Turns, then the turns between two rows, first turn first; the first pair answered
turn teki:
[-0.35 -0.70 -1.66  0.11  1.53  0.62 -0.10 -1.89] => [ 0.75  0.75 -0.58  0.01  1.50  0.49 -0.59 -2.06]
[ 0.11 -0.17 -2.96  1.60 -0.56 -2.78 -1.48 -0.33] => [ 1.46  1.00 -1.83  1.75 -0.22 -2.81 -2.03 -0.86]
[ 1.26  1.83  1.38 -0.88 -0.28 -0.25 -0.12 -0.36] => [ 0.85  1.24  1.37 -0.27 -1.64  0.52  0.92  0.78]
turn seka:
[ 2.13  0.21  0.64  0.52 -1.07  0.05 -0.16  1.33] => [ 1.12 -1.47 -0.74 -0.42  1.45 -0.79 -1.18 -0.55]
[ 0.33  1.02 -0.83 -2.06 -2.06 -5.53 -1.99  1.69] => [ 1.11  1.91 -0.36 -1.93 -2.03 -5.56 -2.24  1.47]
[ 3.15  2.12 -0.13  1.70 -0.62 -0.83 -1.55 -0.65] => [-0.90 -1.92 -3.73  0.44  0.11 -1.72 -1.51 -0.39]
turn gozuf:
[ 0.98  1.98  3.34 -0.86 -0.13  1.25  1.39 -2.54] => [ 1.59  2.37  3.23 -0.40 -0.35  0.52  0.79 -2.69]
[ 3.37 -2.46 -3.71  4.20  0.36  2.17  1.55 -1.00] => [-1.74 -4.14 -0.71 -1.26  0.06  3.89  4.33  1.03]
[-0.55 -1.69 -2.86  1.70  1.09  0.08  1.02 -1.09] => [-2.62 -1.96 -1.02 -0.69  0.68  0.18  2.24 -0.08]
turn damib:
[ 0.36 -0.45  0.15 -1.09  3.68  2.08 -0.99 -2.00] => [-2.17  1.25  2.20 -2.70 -0.58  0.48  0.16  2.09]
[-0.35 -1.06 -2.91  1.35  1.00 -1.60 -1.10 -0.01] => [-1.67 -0.33 -2.19  0.30 -0.30 -2.50 -0.89  1.35]
[-2.02 -1.83  3.42 -3.23  4.21  3.22  2.48 -2.24] => [-1.99 -0.24  4.44 -1.70 -1.32  3.82  4.95  2.36]
[-0.46  3.35  4.03 -4.03  3.52 -1.38 -1.42 -1.32] => [ 2.27  5.09  4.09  0.40 -2.67  0.92  1.05  2.40]
turn vap:
[-0.08 -5.79 -7.59  3.67  0.20  1.36 -0.75 -0.81] => [-6.61 -3.23 -0.22 -4.32 -3.01  0.46  2.52  4.52]
[-0.67  1.86 -2.15  2.26 -3.19  1.33  2.08  4.28] => [ 0.02  2.58  3.33 -1.36  1.17  4.22  2.91  1.48]
[-0.27  0.75  2.86 -2.24  1.88 -1.50 -2.17 -3.88] => [ 0.74 -0.09 -2.22  1.94 -0.64 -3.21 -3.46 -2.99]
[ 0.76  0.22  1.84  1.47 -2.67  2.61  1.84  1.96] => [ 2.06  0.04  2.26  1.48 -1.05  3.58  1.83  0.52]
Pairs:
(2 to 3 turns a pair)
[-1.89 -1.79 -0.27 -1.04  1.81  0.37 -0.07 -1.07] => [-0.67 -0.87 -2.45  1.46  0.27 -1.46 -1.58 -0.55] => teki vap
[-1.79  1.46  2.45 -2.13 -0.35 -1.68 -0.36  1.95] => [-2.74 -2.92 -1.00 -0.37 -0.54  1.18  1.22  1.70] => teki vap seka
[-1.55 -5.76 -7.05  2.23  2.18  1.51  1.04 -0.99] => [-5.87 -3.14 -2.64 -5.03  3.43 -2.91 -0.43 -0.02] => vap teki
[-1.50  0.87 -0.28 -1.65  1.74 -4.24 -0.75 -2.15] => [ 1.12  2.88  4.02 -1.06  0.81 -0.33  1.72 -1.44] => damib vap
[-1.10 -2.47 -1.57  1.49 -1.24  6.22  2.03  0.22] => [-3.09  0.38  2.81 -4.88  2.92  2.02 -0.79 -1.96] => seka damib
[ 0.46  0.54  1.06  0.47  5.44  1.85 -0.80 -1.64] => [-1.14  2.37  3.81 -1.79  3.19  1.21  0.22  1.05] => teki damib
[-1.51 -0.33  3.22 -3.89  3.47 -0.04 -1.02 -3.37] => [ 2.95  0.97 -1.73  2.92  1.10 -2.20 -3.47 -3.65] => vap teki
[ 0.05  0.76  0.83  1.09 -3.48 -1.47 -0.14  2.29] => [-1.44 -0.01  3.93 -2.60 -0.82  0.34  0.90  0.73] => teki gozuf vap
[ 1.13  0.47 -2.76 -0.21  0.99  2.43  1.77 -2.46] => [-0.10  1.82 -2.93  0.08 -2.45  1.16  2.51  0.84] => seka seka vap
[ 1.13  3.46 -1.17  2.06 -3.44 -0.04  0.67  3.43] => [ 4.06  2.53 -1.11  2.66  2.37  1.39 -1.00 -1.85] => damib teki
[-1.15  3.58  4.44  1.46 -2.03 -2.30 -1.36  0.78] => [-0.35  3.09  2.08  4.01 -3.63 -2.14 -1.46  1.22] => damib vap
[-1.26  0.58  1.65 -0.42 -2.18  0.21  1.59  1.62] => [ 1.93  0.18 -0.62  1.84  1.22 -0.46 -1.04 -2.09] => gozuf damib
[-0.42 -1.72 -2.10 -1.05  5.74 -1.54 -2.96 -4.45] => [ 0.70  5.01  3.38 -2.50  1.66 -4.14 -2.84 -0.75] => damib seka
[ 1.42 -1.21 -1.58  0.57 -0.14  1.98  1.76  0.93] => [-0.32 -0.44 -1.17 -2.51  2.30 -1.28 -0.36 -0.08] => teki damib teki
[ 2.38  2.49  1.18 -1.27  3.26 -3.87 -3.58 -2.95] => [ 4.23 -0.21  0.86  1.11  4.23  1.58 -1.19 -4.28] => teki teki damib
[ 1.68  0.08 -0.01  1.83 -0.14  2.52  0.40  2.37] => [ 0.67  0.56  1.61 -1.29  2.99  1.42 -0.91  0.48] => damib teki gozuf
[-1.07 -3.94 -3.80  1.18  0.62 -0.64 -0.27 -0.44] => [ 1.71 -2.16 -2.03  1.42  2.77 -0.69 -1.75 -2.81] => seka seka
[-0.61 -1.47 -2.34  0.44  3.03  0.23 -2.64 -1.33] => [ 1.08  3.49  1.79  1.04 -1.46 -0.41 -1.76  2.33] => vap seka
[ 3.26  3.64 -0.05  1.33  1.67 -4.07 -3.16 -0.29] => [ 2.55 -0.21 -1.45  4.65 -2.84  2.17  1.91  2.74] => teki teki gozuf
[ 0.62 -0.10 -2.91  1.57 -0.69 -2.00  0.00 -0.10] => [-0.51 -1.83 -3.01  0.26  0.76 -1.21  0.04 -0.91] => damib gozuf
[-2.64  1.20  0.26 -1.40  0.19 -4.37 -2.58 -0.84] => [ 2.47  3.46  3.16  2.12 -0.75 -0.13 -0.87 -1.48] => damib vap gozuf
[ 1.82  2.59  3.44 -1.73  0.13  1.83  3.56  0.83] => [ 0.87 -2.18 -0.29 -1.40  4.04  2.68  2.73 -2.11] => damib teki seka
[ 1.51 -3.35  0.15  2.05  0.95  3.79  0.96 -2.75] => [-2.07 -1.29  3.30 -3.99  2.04 -0.39 -0.34 -1.87] => damib teki
[ 0.06  3.08  4.02 -2.30  1.05 -1.12 -0.83 -0.81] => [ 1.64 -0.15  0.51  3.25 -2.23  3.36  1.86  0.61] => damib gozuf teki
[-1.13 -1.63 -2.50 -0.53  3.31 -0.19  1.64  0.52] => [ 1.95  2.72  1.60 -0.69  2.96 -0.74  1.01  0.33] => damib seka damib
[ 0.87  1.66  2.05  0.41  1.71  2.35 -3.37 -2.68] => [-3.25 -1.66  0.79 -1.06 -0.50  4.05 -0.35  0.05] => seka damib vap
[-1.46 -2.01  1.65 -3.69  1.78 -1.73 -0.31 -1.31] => [-1.32 -4.20 -0.99 -1.92  1.74 -0.77 -0.35 -1.87] => vap gozuf
[-2.30 -5.33  0.30 -2.08  1.16  1.91  0.23  2.53] => [ 2.90 -1.67  2.77  1.48 -0.91  4.17  1.03  2.95] => vap seka
[ 3.08 -1.64  2.90  0.38  1.35  3.24  1.85 -1.45] => [ 0.67 -4.28  0.49  0.30  0.88  3.16  2.46 -0.47] => teki teki
[ 0.25 -1.74  1.69 -1.77  4.65  3.94  0.12 -2.97] => [-1.14 -3.72  0.12 -0.49  1.36  5.80  2.53 -0.07] => seka damib
[-0.31 -3.05 -1.15 -0.18  0.26  2.74  1.98  0.32] => [-0.05 -0.70  2.03 -2.99  2.85  1.10  0.40 -1.09] => seka damib
[ 1.34 -1.73 -5.22  3.72 -0.55 -1.47 -1.61 -0.48] => [ 0.12  1.81 -0.86 -1.02  2.05 -4.97 -3.75 -1.68] => damib teki
[-1.41  0.10  1.48 -2.05  0.86  0.44 -0.04  0.33] => [-0.65 -1.89 -1.70 -0.11  1.52  0.98 -0.71 -0.68] => vap seka damib
[-0.17 -1.88  2.39 -2.87  2.76  1.05  0.55 -2.95] => [ 0.36 -0.08  3.40 -3.22  2.67 -0.24 -0.14 -2.68] => damib seka
[-1.32  1.01  4.67 -2.77  1.66  1.36  1.65  0.24] => [-2.99 -3.61 -3.23 -0.63  2.45 -0.82 -0.34 -0.73] => vap seka damib
[-0.06 -3.42 -2.48 -1.19  3.73  2.44  1.84 -3.71] => [-3.17 -4.03 -3.66 -2.14  0.92  0.80  2.42 -1.16] => teki seka teki
[-5.10 -5.12 -0.01 -3.49  2.33 -0.91  0.04 -1.64] => [ 4.89 -0.08  3.64  3.53  0.67  3.90  1.35 -3.11] => seka vap
[ 4.29  1.84  1.54  1.56  0.71  1.65 -1.29  0.55] => [-0.06  0.99  1.65 -0.80 -2.70  0.93  0.55  4.55] => damib damib teki
[ 2.20  0.34 -0.26  2.56 -0.33  0.55 -0.55 -0.65] => [-2.15 -1.56 -1.16 -0.81 -0.02 -1.78 -0.85  0.13] => seka damib
[-6.94  0.10  0.73 -5.35 -3.97 -4.52  0.80  5.13] => [-3.24  3.41  7.15 -5.01 -3.64  0.31  3.27  4.47] => vap damib
[-0.86 -2.80 -1.52 -0.62  0.87  2.39  2.45 -0.41] => [-1.58 -2.51 -3.82 -0.16 -0.05 -0.58  0.88  0.55] => teki vap
[ 0.89 -0.97  2.73 -1.63  2.77  4.77  0.04 -2.58] => [ 1.50 -1.41  1.75 -0.56  3.00  4.83 -0.07 -3.03] => vap vap vap
[ 1.65  2.67  0.83  2.08 -5.56  0.22  2.23  3.44] => [-1.39 -3.11 -6.18  2.12 -2.56 -1.73  0.24  1.11] => teki teki damib
[-3.21 -1.13 -4.36 -1.77  2.24 -4.78 -0.40  0.45] => [-3.19 -1.22 -4.19  0.66 -2.37 -2.02  2.72  3.97] => vap damib teki
[-1.05 -0.12  3.89 -3.44  0.24  1.74  0.63 -1.57] => [ 3.06 -0.34  0.52  2.80 -1.69  2.96  0.59 -1.87] => damib vap
[-1.50 -0.41  0.31 -0.44 -4.16  0.98  2.28  3.86] => [ 3.71  2.81  3.49  0.84 -0.53  2.23  0.70 -0.11] => seka teki
[-1.52  1.00  4.90 -3.12 -0.21  1.84  1.49  1.90] => [ 3.67  0.56 -1.66  2.98  2.48 -0.53 -2.96 -2.51] => seka vap teki
[ 0.25  0.11 -0.03 -0.09 -2.57  1.62  2.25  2.78] => [ 0.19 -2.21 -3.42 -0.24  1.92  0.26 -0.48 -1.25] => teki damib teki
[-0.26 -2.97 -2.14  0.38  2.56 -0.66 -0.50 -2.86] => [-1.82 -1.27  0.44  0.13 -3.42  0.61  2.72  2.36] => gozuf damib
[-2.90  4.20  3.01 -2.04 -2.87 -1.28 -0.34  1.48] => [ 2.18  3.10 -0.65  2.51  2.02 -0.24 -3.14 -4.18] => vap damib vap
[-1.65 -0.97  3.10 -3.80  0.57  0.73  1.74  0.54] => [ 1.57 -1.46  2.17 -0.94  2.58  3.08  1.37 -2.40] => damib damib teki
[ 0.55  1.83  2.77 -3.52  0.45 -2.34 -1.33  0.25] => [ 0.56 -3.30 -4.03  1.21 -1.15 -0.45 -0.59  0.58] => vap seka damib
[-1.52  0.07 -2.89 -0.28  2.56 -0.28 -0.43 -2.01] => [-2.31  2.53  0.86 -2.03 -0.83 -0.22  1.40  1.18] => teki gozuf damib
[ 6.44  1.64  0.10  3.88  1.99  1.45 -1.46 -3.09] => [ 2.46  4.45  3.35  1.20 -4.83 -0.88  0.65  3.83] => damib damib
[ 0.13  1.65  1.65 -4.56 -2.36 -3.73  0.48  5.30] => [ 3.20  3.16  2.80 -4.43  1.88 -4.30 -2.17  1.39] => teki seka
[ 0.28  2.77  1.49 -2.07 -2.00 -1.95  1.61  1.88] => [ 1.77  2.48  1.20 -2.02  1.86 -2.44 -0.27 -1.86] => teki seka
